(in the rows, 128 means zero)
Turns in one plane each, and the order they were made in; the first pair answered
M:
[106 129 113 156  87 111 117 140 132 147 128 127 115 148 119 133 120 167
 112 117 114]  ->  [103 125 106 155 103 105 134 133 140 133 116 105 109 155 108 123 108 156
 124 119 113]
[113 108 150 129  95 123  77 138 128 154 153 112 143  98 151 126 161 145
 105 120 118]  ->  [106  87 106 140 101 138  86 129 111 157 155  82 149 133 130 120 121 139
 140 113 136]
[128 156 142 145 146 127 123 157  86 148 148 116 161 144 145 134 105 158
 140  94 146]  ->  [123 154 140 139 167 111 148 144  95 130 127  84 148 155 137 128  94 142
 151 104 138]
H:
[144 114 113 123 183 145 171 100 136 109 131 139 155 137 107 125 114  91
 150 149 160]  ->  [137 155 162 118 170  92 169 105 143 106 101 120 116 105 147 120 148  86
 119 144 133]
[151 127 130 124 112 157 112 116  82 160 171 187 153 119 152 154 142 147
 155 121 140]  ->  [127 101 162 101 146 165 135 127 165 109 173 183 154 128 114 153 149 129
 131 159 114]
[117 114 119 118 124 135 132 158 168  97 148 122 135 135  93 112 123 131
 100 148 120]  ->  [125 156 134 122  90  96 116 153 121 138 128 114 109 109 146 110 143 137
  94 117 117]
[102  89  68 138 140 147 143 125 135 107 124  85 135 174  88 118  76 114
 160 136 132]  ->  [ 85 129 140 124 130  84 141 134 160  92  94  66  90 132 125 104 122 109
 114 136  93]
J:
[128 112 130 137 139 118 143 111 157  92 110 101 125 138 104 127 115 114
 158 154 115]  ->  [123 100 128 135 127 136 133 126 169  92 126 117 131 142  98 128 117 128
 149 156 113]
[125 119 115 145 113 136 115 134 119 136 132 126 128 118 126 121 109 132
 140 120 133]  ->  [125 125 117 147 119 127 121 128 116 141 124 119 126 118 134 120 116 123
 146 117 131]
[132 104 115 131  75 124 102 159 113 166 142  96 134 158 132 108 117 161
 114  80 129]  ->  [141 119 112 125  88 107 119 142  95 170 120  77 122 154 145 107 111 142
 128  77 137]
[ 57  65 119  97 112 180 144 163 152 131 127 101 135 158  64 110 111 139
 110 144  98]  ->  [ 57  72 105 109  82 180 122 167 125 155 129 104 135 157  78 113 109 153
 111 121 107]
V:
[106 158 149 141 115 127  99 143 130 153 149 149 122 131 140 142 180 113
 133  85 145]  ->  [113 164 139 134 145 105 134 116 121 142 125 118 112 142 141 137 163  81
 158  87 153]
[135 139 144 111 140 124 124 116 160 124 122 134 144 118 136 118 109 148
 132 121 191]  ->  [131 140 154 113 127 120 112 126 160 132 123 138 141 113 140 116 120 160
 122 114 184]
[111 145  84 159  85 137 128 116 110 137 149  96 147 155 139 115 155 195
 113 113 129]  ->  [116 150  77 153 111 121 158  97 108 127 127  68 141 161 140 105 138 164
 136 115 137]
A:
[138 147 112 145 143 135 111 124  89 157 153 150 149 135 145 152 140 152
 132 113 137]  ->  [119 122 108 151 134 143 102 134 108 147 161 147 152 149 123 151 131 161
 130 119 125]
[ 96  94 134 125 145 130 137 134 160  86 145 100 135 163 101 116 107 115
 126 148  98]  ->  [111 115 144 117 155 105 161 113 144  90 123  89 119 148 121 114 109  97
 137 149 104]
[124 138 136 125 109  93 137 126 137 129 103  95  99 131 135 124 147 119
 124 123 100]  ->  [135 144 138 122 114  94 143 114 121 141 104 110 104 119 153 133 154 118
 119 115 116]
[167 144 130  89 174 131 182 101 114  90 107 116 136 115 134 135 119  78
 157 160 155]  ->  [188 142 132  93 166 148 167 104  98 113 127 148 149 106 145 148 133  89
 157 158 172]
Then:
(two turns a pair)
[163 119 134 118 172 155 155  90 134 119 130 174 148 111 134 133 136  76
 147 148 155]  ->  [158 140 163 114 160 139 148 103 140 125 126 180 136  92 155 135 158  81
 122 145 138] => M, H
[138 156 146 135 125 131 105 126  98 164 132 128 143 117 163 149 155 143
 118  96 145]  ->  [143 151 124 138 137 126 119 111  85 158 121 117 143 131 161 143 137 132
 141  91 157] => J, M
[123 120 106 143 120 131 122 131 124 135 140 113 122 145 121 130 120 149
 146 111 147]  ->  [127 110 112 132 141 143 132 133 146 120 149 138 135 145 110 138 127 146
 143 125 148] => M, V
[138 138 137 143 150 145 137 153 167 105 131 146 122 138 105 129 158 139
 121 160 129]  ->  [155 154 108 165 115 135 116 143 101 151 125 131 113 135 133 129 148 153
 142 124 146] => H, M
[126 153 133 122 129 105 123 119 125 131  92  98 107 119 144 129 123 121
 132 127 119]  ->  [142 127  99 126 141 153 127 114 116 134 117 124 140 138 120 142 106 125
 151 137 143] => A, H
[132 180  83 111 139  78 127  98  81 191 120 130 148 141 165 155 160 129
 109 141 145]  ->  [101 166 125  87 174  68 145 107 160 132 119 125 142 138 138 148 172 111
  76 182 116] => H, H
[159 158 132 150 114  98  90 103  71 168 105 148 139  98 148 144 144 149
 141 112 132]  ->  [154 146 112 141 159  86 136  79  84 136  78 106 138 123 125 133 109 111
 172 129 140] => M, J
[116 131 116 132 126  90 140 122 117 126 119  71  91 141 119 118 107 121
 127 121 114]  ->  [116 144 161 121 120  95 122 138 144 122 137 118  97 106 134 127 149 133
  87 134 105] => J, M
[126 149 174 103 147 112 135 119 148 117 115 121 118 101 140 137 133 121
 120 137 115]  ->  [131 159 156 113 133 103 138 110 113 133 107 102 113 108 151 132 121 117
 141 115 123] => M, V
[133 120 148 112 177 125 153 119 169  82 126 125 128 133 119 121 123  89
 130 159 130]  ->  [161 118  94 135 161 149 143 108  96 133 138 133 149 145 129 127 101 106
 170 126 168] => H, H
[136 114 106 116 166 124 125 116  89 150 128 158 149 117 136 111 102 128
 149  99 150]  ->  [125 110 123 100 197 120 147 112 125 117 118 148 145 118 120 105 103 107
 141 120 136] => M, J
[ 97 116 115 155  90 129  83 163 144 130 152 118 121 132 116 129 121 161
 118 133 118]  ->  [115 148 107 152  96  98  99 137 100 150 127  96 104 125 143 123 110 144
 141 111 131] => J, J
[110 123 136 132 141 160 123 135 123 151 157 181 167  91 157 144 146 139
 109 136 141]  ->  [ 72 123 156 116 154 128 148 134 178 105 129 137 142 105 134 127 137 115
  99 154 114] => M, H
[153 115 148 136  81 109 109 125 111 152 141 139 167 112 148 139 129 133
 130 130 163]  ->  [141  90 137 138  90 132 115 134 132 135 156 142 179 129 125 143 122 135
 128 142 161] => H, J
[152 125  88 198  96 153  81 136  84 165 140 143 112 167 141 125 111 150
 123 120 124]  ->  [128 159 156 175 101 103  91 143 136 130 112 124  78 137 162 115 149 135
  72 140  80] => H, H
[143 146 187 131 132  98 144 112 126 145 144 159 118  72 181 149 160 102
 112 154 117]  ->  [162 124 135 150 126 142 134 108  85 176 165 180 149  99 171 159 137 118
 148 139 152] => J, H
[118 107 120 116 134 187 121 158 160 102 144 160 162 137  95 144 141 139
 114 139 112]  ->  [113 127 131 102 162 141 157 140 173  69 109 107 128 140  98 131 125 103
 124 145 102] => A, A
[114 131 183 112 127 141 132 126 147 107 147 155 146 116 126 140 128 147
  92 145 132]  ->  [127 131 122 143 108 146 122 111  79 151 139 125 143 142 128 135  87 153
 144 108 159] => H, M
[171 125 140 109 167 133 177 108 151 110 128 139 140 116 135 113 157  71
  97 156 130]  ->  [161 115 142 127 109 156 118 149 148 137 164 167 148 106 146 119 183 118
  64 132 113] => V, J
[ 97 122 105 140 112 129 143 157  83 141 114  84 127 109 137 126  90 131
 147  75 155]  ->  [ 79 135 151 126 120 107 157 165 130 108  99  77 105 100 139 121 114 126
 116  91 126] => H, H
[119 124 148 120 155 134 137 124 162 100 131 112 132 128 122 118 141 121
 113 156 129]  ->  [146 153 132 134 138 122 130 105 102 143 117 114 126 109 160 124 143 121
 137 125 150] => A, H
[127 107 115 118 170 131 170 123 156  98 117 126 138 139  96 122 104  96
 154 157 141]  ->  [130 133 170 107 151 119 141 139 176 102 123 160 129  98 124 128 159 112
 107 159 117] => M, V
[ 65  87  87 110 155 147 146 106 198  76 115 110 141 166  79  93  91 137
 155 101 120]  ->  [100 128  49 137 104 131 119  95  90 157 106 106 131 150 134 101  92 151
 183  39 149] => H, H
[119 103 130 110 136 155 159 151 145  90 141 141 158 145  86 140 134 134
 125 151 143]  ->  [125 164 158 112 110  92 156 138 106 120  98 108 117 110 138 134 154 126
 114 124 133] => A, H
[ 95 115 152 137 117  79 118 152 116  97 100  49 124 162 139  88 103 148
 136 111 154]  ->  [120  97 120 137 142 119 133 136  90 106 113  71 155 179 123  99  83 141
 176 121 186] => A, H
[134 143 143 136 123 130 124 124  82 158 116 138 132 103 155 140 148 142
 139 112 134]  ->  [136 145 159 123 157 114 152 115 104 132 106 133 127 103 151 136 147 115
 140 132 134] => J, J
[154 135 106 116 222 122 202  58 123  89  77  89 146 135 128 123 105  58
 165 152 181]  ->  [119  69 116 118 207 191 151 113 208  62 143 154 188 147  74 140 112 113
 117 180 152] => J, J
[114 159 175 146  70 113 113 195 198 186 159 121 117 102 110 101 161 154
  89 136  93]  ->  [107 128  97 164  96 123 150 167 182 173 139  52 126 174  62  84  86 127
 161 130 116] => M, M
[144 180  99 135 124 124 163 135  89 120 102 110 113 181 137 121 123 103
 131 134 143]  ->  [150 161 101 131 145 139 179 135 106 111 106 124 124 180 132 123 122  96
 135 145 149] => H, A
[170 163 144 115 156 104 168  92  90 147 102 139 126 113 161 132 117 107
 164 126 170]  ->  [153 113 155 105 175 161 157 120 156 103 143 187 162 126 108 139 125 120
 138 163 150] => A, H
[ 95 155 125 146  80  90  76 116 114 155 133  96 128 156 141 128 154 168
 102 127 142]  ->  [124 168 159 113 151  68 140  78 131 122 109  95 127 147 145 125 159 106
 121 164 154] => V, M
[104 175 146 125 113  89 167 125 150 117 100  73  86 131 146 131 104 100
 124 129 143]  ->  [136 134  95 154  93 170 122 134 110 162 158 153 147 139 135 159  95 148
 149 111 181] => M, H
[173  95 135 121 181 183 139 116 133 121 164 205 192 110 112 153 145 127
 135 171 159]  ->  [137  67 107 134 148 193 110 144 154 118 180 184 193 139  76 146 126 153
 124 165 137] => J, A
[135 112 156 105 162 156 140 138 189 105 165 164 146 125 111 132 150 116
 101 175 112]  ->  [123  88  91 130 131 182 115 140 156 130 174 148 159 162  92 130 111 141
 130 147 124] => J, M
[141 163 157 122 118 104 120 114 106 143 112 136 118  97 157 136 154 111
 133 129 125]  ->  [142 117 120 129 128 167 111 123 126 138 151 171 159 123 119 147 134 129
 147 141 140] => A, H
[ 83 125 113 156 129  97  98 168 149 129 149 154 160  82 138 107 130 189
 104 136 152]  ->  [ 99 151 104 159 124  74 109 148 110 153 124 130 144  74 162 103 124 175
 127 115 168] => J, J
[147 114  98 150 122 147 128 126 110 150 140 143 135 124 122 137 111 136
 144 116 148]  ->  [115 106 128 140 121 141 118 149 166 116 150 145 132 122 103 134 125 138
 107 135 120] => H, J
[103  79  64 129 146 156 146 128 152 109 149 104 141 182  86 140  69 110
 178 126 145]  ->  [ 90  82  98 138  92 174  87 168 168 135 189 156 147 152  93 156 114 165
 123 111 125] => A, V
[133 119  76 142 122 155 144 155 146 130 126 145 146 142 126 145  95 118
 123 150 119]  ->  [141 155  86 148  95 123 130 150 109 159 116 133 124 117 163 144 108 120
 122 126 118] => H, H
[138 150  85 142 121 114 115 108 106 136 115 105 113 133 130 110  96 121
 144  92 141]  ->  [139 169 143 119 145  91 133 108 139 114 105 121  97 100 146 112 127 105
 115 117 126] => J, M
[128 112 122 143  65 129  94 142 101 187 157 132 149 130 147 142 154 157
 110 104 151]  ->  [108 124 141 109 131  74 169 106 151 115 102  58 115 149 130 116 128  88
 127 140 136] => M, M
